In the data rows, the value 128 means zero.
Here are some points, each followed by its number:
[102 128 157 133 133 127 123 129 141 128 128 130 130 123 132 128 135 138
 138 141 130 129 139 137] 0
[164 122  92  98 114  99 135 125 116 140 103 132 133 154 146 129  94 115
 110  86 117 118 130 118] 1
[188 135 119 120  39 106  73 104 114 172  35  98 106 121 124 174  91 104
 106  64 111 144 113 150] 2
[228 119 194 145  29  94  51  96 142 164   0 102  83 110 174 191  58 108
 143  52 160 170 132 191] 3
[124 104 119  93 131 139  80  84  93 125  95 128  47   0  83 150 204 115
  87 131 115 213  18  80] 4
[112 117 128  98  89 138  40  74  85 160  82 113  84   1  75 171 196 109
  73 120  93 202  30 110] 5
[106 133 181 163 137 139 124 153 150 113 151 129 156 143 149 112 128 140
 156 148 137 119 151 155] 6
[202 109 129 133 116  98 129 124 127 135  82 142  81 115 152 147 102 115
 121  90 161 177 116 138] 7
[112 119  76  98 153 130 131 100 100 128 132 144 101  72  89 119 168 116
 102 140 123 156  74  81] 8
[175 127  73 104 115  92 143 120 114 148  97 139 115 150 119 128  93 101
  94  89 122 127 123  95] 9
[126 122 129 140 144 122 140 133 130 116 144 133 126 130 133 119 132 134
 147 134 125 122 131 124] 10
[119 134 216 179 132 131 148 169 177 109 160 127 192 227 186 107  75 150
 207 145 161  75 220 190] 11
[102 127 186 106  42 133  13  79 118 161  68  88  95   1 103 187 193 110
 106 121  98 197  49 161] 12
[ 98 137 111 107 120 130 130 124 114 135 131 124 150 119 106 131 136 124
 116 135  99 117 116 118] 13
[101 131 105 114 141 142 127 124 111 121 146 127 130 100  99 134 157 129
 115 136 105 133 116 104] 14
[162 127  99 109  89 110 100  99 112 158  86 118  90  93 106 156 117 109
  98  78 110 154  93 109] 15
[177 105  81  95 120 124 115  89  94 141  79 139  65  70  97 148 134 111
  79  92 131 182  62  79] 16
[ 75 149 219 155  95 145  89 147 165 134 131  94 182 183 171 141 113 149
 179 142 106  79 192 212] 17
[148 128  79 114 100 125 117 118  95 131 107 135  95  98 102 140 143 106
  85 110 121 158  80  90] 18
[109 132 141  84  42 137  12  65  89 175  49  91  84   0  73 195 199 105
  81 112  81 198  22 130] 19
[156 118 103 120 139 120 144 119 124 139 113 140  98 112 126 123 125 126
 113 114 135 152 116 103] 20
[138 115 183 159 189 128 161 140 151  94 170 150 113 130 159 104 133 144
 168 175 179 145 136 138] 21
[207 106  77 114 110 105 115  92  96 140  63 143  51  69 107 158 115 103
  98  74 139 183  69  88] 22
[ 51 152  47  86 105 141 111 112  91 141 137 111 168 127  63 135 165 116
  82 135  42  78 104  84] 23
[193 110  64 106 135 101 152 112 103 139  99 154  76 114 102 134 108 120
  97  85 146 142 105  96] 24
[ 44 137 255 193 163 160 120 176 198  88 210 115 203 179 192  99 139 175
 224 212 160  85 219 213] 25
[152 122 143 125 131 123 129 124 122 132 127 127  99  86 133 127 133 131
 119 108 150 154 104 123] 26
[185 110  88 103 133 116 129 111 106 133  96 146  58  52 114 134 136 109
  89  95 143 194  67  81] 27
[158 110 242 174 133 132 122 137 167 104 136 124 106 119 201 124 118 150
 184 138 211 173 159 191] 28
[195 119 109 131 134 110 156 132 126 127 116 145 106 146 151 117  94 123
 121 115 145 145 131 117] 29
[190 134  70 111 103 101 167 177 113 151  84 144 124 194 137 140  66 116
 116  73 127 104 164 112] 30
[127 127 128 125 140 124 131 140 132 112 141 131 126 129 130 118 131 125
 132 137 138 120 128 128] 31
[177 106 255 177 131 125 120 146 177 105 127 128 100 115 190 127 121 162
 198 144 204 167 162 189] 32
[195 126 142 140  77 106 116 121 130 149  74 125 103 142 156 144  80 118
 132  79 153 133 144 147] 33
[ 15 153 229 168 134 164 104 166 161 104 204 112 216 177 143 110 145 163
 198 191 111  74 187 203] 34
[186 124 132 133  80 102 108 123 132 146  67 119  99 147 149 155  80 117
 130  72 144 142 153 147] 35
[228 119 125 131 102 110 127 114 132 147  59 136 107 128 146 151  82 121
 125  66 158 167 118 113] 36
[ 42 146  90  96 130 150  96 117 103 122 149 114 151  86  64 138 190 124
 101 161  59 119  81  98] 37
[  9 137 255 198 228 177 181 191 205  63 255 139 230 210 199  61 157 184
 238 253 166  59 230 194] 38
[126 121 169 143 128 127 123 131 135 124 124 125 134 108 139 135 131 134
 138 134 130 138 126 143] 39
[106 121 125 131 173 134 152 132 127 110 181 143 119 114 126 105 162 134
 128 166 141 143 139 109] 40
[112 144 106 117  71 125 112 122 119 159 108 117 147 146 102 145 113 121
 121  93  92 100 136 131] 41
[148 125 159 136 107 127  93 121 130 134  90 121  97  88 133 140 136 114
 143 121 140 151 106 158] 42
[154 125  92 103  86 114 101 102 101 147  80 124  96  91 100 157 126  99
  92  99 111 148  94 108] 43
[166 128 134 129 101 113 123 132 134 143 106 120 128 152 145 140  95 122
 132 107 108 119 138 142] 44
[ 31 153 240 170 130 160 110 162 169 111 186 104 222 173 154 122 154 162
 212 203 109  64 193 206] 45
[140 129  62 112 155 108 166 129 116 136 133 147 128 157 109 113 105 118
 102 112 131 111 128  89] 46
Which two points above are nearest to each new point, looking only along the 4 directions in which the numbered points spread most? Their numbers follow each, nearest first.
[ 99 142  92 111 127 136 122 121 104 136 131 130 126  91  95 120 150 120
 111 135 108 127 105  97] 14 13
[201 113  65 121 168 109 175 121 111 123 121 153  73 130 134 116 108 119
  99  91 155 168 113  85] 24 29
[115 113 102 118 213 136 163 125 123 101 172 158  99  83 133  99 173 134
 118 164 149 158  98  76] 40 8
[225 106 112 133  90  93 129 117 111 141  66 140  79 117 143 140  66 109
 108  68 177 165 128 130] 36 7
[159 118  75 116 153 115 168 128 118 125 128 138 108 136 129 110 109 121
 109 108 139 124 128  93] 46 20
[ 70 134 219 131  30 155  12  97 136 155  75  79 133  56 115 182 167 121
 146 127  94 160  96 203] 12 42
[141 119 193 163 120 122 119 137 159 121 135 127 142 150 175 127 105 134
 168 126 168 131 169 169] 6 39
[124 109 154 129 166 131 126 117 126 123 133 132 105  79 134 133 163 134
 134 150 145 168  91 115] 26 39
[100 120 144 131 176 145 163 155 134 100 180 144 126 112 139 101 161 149
 132 178 149 136 126 116] 40 21
[217  99  53 106 146  99 162 113 100 136  94 165  59 107 119 120 109 113
  86  87 155 169  90  69] 24 27
[102 136 151 149 141 134 141 141 158 117 155 122 151 139 144 120 138 142
 143 150 151 115 146 173] 6 0
[111 121 189 121  51 150   7  82 102 153  69  91  96   4 104 194 195 116
 113 117 102 195  60 162] 12 19
[111 118 134 111 158 148 117 119 126 118 148 143  99  35 110 120 190 131
 114 164 141 169  79  96] 8 14
[  0 134 230 182 244 180 183 190 192  61 255 136 232 199 166  48 167 188
 229 255 152  57 215 169] 38 25
[ 86 130 133 105 113 149 100 115 121 132 140 127 117  75 104 144 183 120
 126 155 120 128  89 120] 14 13
[225 121 197 158  14  86  55 104 134 172   6  96  84 123 167 186  65 108
 136  42 167 175 137 193] 3 2
[133 136  48 100 121 120 125 103 101 146 102 132 108 103  88 140 129 115
  78 101 110 140  91  86] 18 43
[ 35 142 133 128 200 158 154 143 137 100 228 134 178 121 118  91 184 148
 152 199 116 104 125 110] 40 14
[101 125 107 126 119 132 127 142 117 133 143 124 154 144 109 121 131 127
 123 137 100 101 127 121] 13 31
[  6 133 118 112 171 177 123 126 123 108 207 121 169  94  78 105 208 137
 128 208  84 107 102 107] 37 14
[163 129  82 116 150 115 166 132 114 124 127 150 114 145 113 120 110 123
 113 110 127 134 120  95] 46 20
[255 117 200 151  73  94  94 109 143 150  34 127  57 115 189 159  70 117
 144  58 195 181 136 187] 3 36
[124 126 194 174 167 134 166 166 171  99 172 132 181 208 174  99  91 157
 199 158 167  80 207 169] 11 6
[179 123  79 109 115 108 136 116 110 142  93 133  92 122 123 143 105 107
  99  88 137 161  83 104] 24 9
[ 75 153 186 169 132 136 146 176 176 109 179 118 215 240 173 124  91 158
 188 148 126  40 226 199] 11 17
[146 122  64 110 164 121 166 123 106 130 147 154 109 126 118 106 138 108
  92 118 125 132 106  72] 46 20
[ 93 122 177 109  48 144  10  84 114 161  63  88  93   6 106 192 188 113
 109 123  94 193  47 162] 12 19
[ 50 135 255 205 157 134 134 173 202  86 220 112 202 186 194 100 136 169
 222 210 165  83 211 218] 25 45
[142 130 126 131 119 115 149 138 123 136 107 136 145 173 145 120  96 125
 141 123 135 100 149 134] 44 1
[ 81 133 199 160 148 140 137 144 177  90 177 130 175 143 161 102 136 152
 169 180 146 105 162 166] 6 21
[ 76 157 230 166  77 147  81 144 167 126 131  90 198 181 169 161 113 144
 178 154 120  85 192 216] 17 45
[108 127 103 102 187 147 141 116 128 106 168 141 106  67 107 105 197 135
 105 170 130 173  74  81] 8 40
[153 118 124 141 123 119 138 143 136 124 115 130 136 168 149 126  85 130
 137 111 140 113 161 142] 44 29
[138 114 107 124 187 143 157 146 122 101 158 160 109 113 131  99 145 122
 127 145 150 149 109  99] 40 10
[107 147  77 108 112 134 131 122 104 137 135 122 145 123  99 138 131 112
 108 126  85 115 109 101] 13 14
[176 117 188 165 117 109 150 156 163 122 122 120 155 211 165 113  46 148
 173 113 178  93 194 184] 11 6
[185 132  45 109 118 106 152 106 105 138  97 135 103 154 119 134  82 111
  93  74 125 125 125  91] 9 1
[126 116 117  92 122 145  78  78  96 125  94 141  43   0  82 161 210 113
  83 139 117 227  23  93] 4 5
[119 141  68 110  83 114 113 119 104 153 101 117 136 145  97 150 116 111
  92  94  85 102 111 114] 41 1
[170 116  53 110 190 106 192 133 110 107 142 159 120 144 113  99 107 124
 108 128 141 133 123  69] 46 20
[ 84 143 109 122 125 138 117 127 121 139 131 133 148 134 106 130 144 122
 122 140  76 105 126 119] 13 14
[138 135 133 135  99 123 129 147 140 142 108 121 132 182 143 139  82 129
 143  95 126 108 174 161] 44 1
[126 135  44 105 155 124 167 128 111 137 134 143 123 128  96 113 140 112
  90 121 115 124 101  71] 46 8
[118 118  64  94 178 127 139 117  90 127 133 145  87  48  82 121 177 116
  75 152 113 166  56  55] 8 18
[107 127 102 101 143 140 116 103 105 127 133 132  99  43  96 132 181 120
  98 142 105 165  62  91] 8 14
[104 146 174 141  76 134  86 129 143 141 108  96 174 156 135 154 109 131
 149 124 115 101 171 188] 17 44
[124 144  99 119  72 133 105 114 116 150 100 116 151 139 102 138 120 117
 105 116  94 108 126 124] 41 13
[141 132 147 131  81 124 107 124 135 139 103 108 134 138 135 140 118 119
 118 103 114 107 136 145] 44 41
[ 53 134 104 104 159 155 114 117 107 120 171 131 134  66  74 125 205 131
 103 173  91 135  85  89] 37 14
[106 108 130 120 169 141 118 107 118 122 155 138  95  34  97 123 196 134
 114 166 133 176  68 103] 8 14
[167 112 108 130 133 116 130 105 118 133 116 139  94 109 124 131 120 108
 113 115 146 138 113 107] 20 26
[141 120 187 148 185 125 154 140 160  93 171 144 117 139 168 105 126 143
 165 157 178 146 161 158] 21 6
[233 117 192 145  15  97  76 103 138 173   0 102  80 119 186 194  70  99
 134  42 153 166 133 188] 3 2
[231 110  97 126 110  97 151 129 123 144  65 140  94 166 150 136  63 123
 116  65 156 136 137 120] 36 33
[177 119  60 104 137 108 153 110 109 136 101 149  84 105 113 129 126 106
  95  97 133 153  91  79] 24 18
[ 95 128 141 126 196 148 152 123 138 106 191 134 132 106 118  94 167 145
 141 183 134 134 132 104] 40 10
[174 115 194 143  91 120  96 118 125 116  75 113 102 110 158 154 106 120
 142 104 167 166 123 169] 42 33
[140  99 185 158 219 133 170 143 165  80 184 158 103 103 169  88 157 153
 159 181 196 162 138 131] 21 40
[133 134 150 148 139 106 154 155 154 117 156 125 156 195 158 107  89 142
 158 134 134  93 181 148] 6 10
[156 129  73 125 119 122 156 131 115 138 108 140 130 158 120 133  93 125
 114 103 119 120 138 120] 1 9
[105 117 219 173 197 154 167 148 170  80 203 149 147 146 183  87 142 164
 193 203 187 128 175 166] 21 6
[112 118  82  99 172 133 124 120  99 128 143 148 108  67  85 120 176 122
  92 141 111 161  71  79] 8 14
[105 119 221 180 205 149 167 163 176  79 206 136 140 145 183  79 138 169
 197 193 174 129 172 160] 21 6
[137 118 172 154 184 135 168 139 151  93 166 157 117 162 164 102 119 153
 148 154 187 144 147 134] 21 6
[140 132  68 106 152 123 165 130 107 120 130 138 128 141 105 116 122 123
 101 110 128 116 111  91] 46 20
[116 153  81 127  82 128 113 130 119 159  96 110 160 168 122 147 104 122
 115 101  86  93 139 134] 41 1
[210 105 113 132 135 101 163 133 120 125  93 149  98 156 159 119  78 125
 123  94 168 143 155 121] 29 7
[148 125 164 151 130 120 158 138 151 127 135 127 138 169 159 123  99 144
 159 121 157 105 170 155] 6 10
[133 133 181 157  88 121 116 155 157 131 109 111 165 191 163 136  71 140
 171 114 136  87 190 190] 17 11
[ 62 146 104 105 123 159 116 113 111 136 154 111 152 109  71 140 176 119
 109 160  74 119 103 109] 37 14
[ 80 144 214 128  29 149   8  74 131 166  87  78 125  43 164 191 170 113
 138 128  82 158  97 198] 12 42
[105 120  75  96 164 127 129 108  99 122 143 141 101  61  94 125 180 117
  91 136 113 173  64  73] 8 14
[126 141 227 192 105 132 156 179 187 116 154 125 202 252 202 112  57 157
 205 137 158  59 255 218] 11 17
[ 88 133  78  83 132 143 101 100  90 123 132 133 101  38  70 141 191 113
  84 143  89 163  51  65] 8 37
[113 131 109 120 115 129 124 130  93 138 116 129 135 136 113 132 135 111
 116 138 107 115 123 114] 13 14
[175 109  53  96 156 113 161 120 105 134 112 150  94 115 110 124 123 115
  97 105 132 143  88  81] 24 20
[111 123 204 166 138 144 136 150 167 105 155 124 152 147 173 109 119 144
 176 157 157 124 178 178] 6 21
[ 99 139 182 144  64 123  85 138 142 148  94 100 162 176 145 146 108 130
 159 119  96  95 152 192] 17 44
[132 135 125 120  94 124 100 124 127 134 108 116 133 136 126 141 112 123
 111 112 125 128 136 140] 44 41
[ 58 149 107  81 127 149  92 126 115 142 142 116 152  97  69 132 178 129
 106 158  71 118  98 119] 37 14
[113 120  74  92 159 140 134 110 100 129 140 134  95  49  80 125 179 128
  87 150 107 165  69  66] 8 18
[167 126  62 106 186 117 191 125 113 116 149 175 108 145 122  97 121 117
 109 129 140 125 124  73] 46 20
[ 10 146 114 115 170 170 116 127 122 113 201 119 171  85  83 108 203 136
 136 206  81 111  99 108] 37 14
[119 146  61 100  91 121 114 117  98 151  88 116 150 133  89 138 123 102
  93  96  74  99 114 105] 41 13
[139 117 112 125 182 124 154 128 124 104 160 135 106 111 129 108 144 133
 122 146 154 143 115 107] 40 10
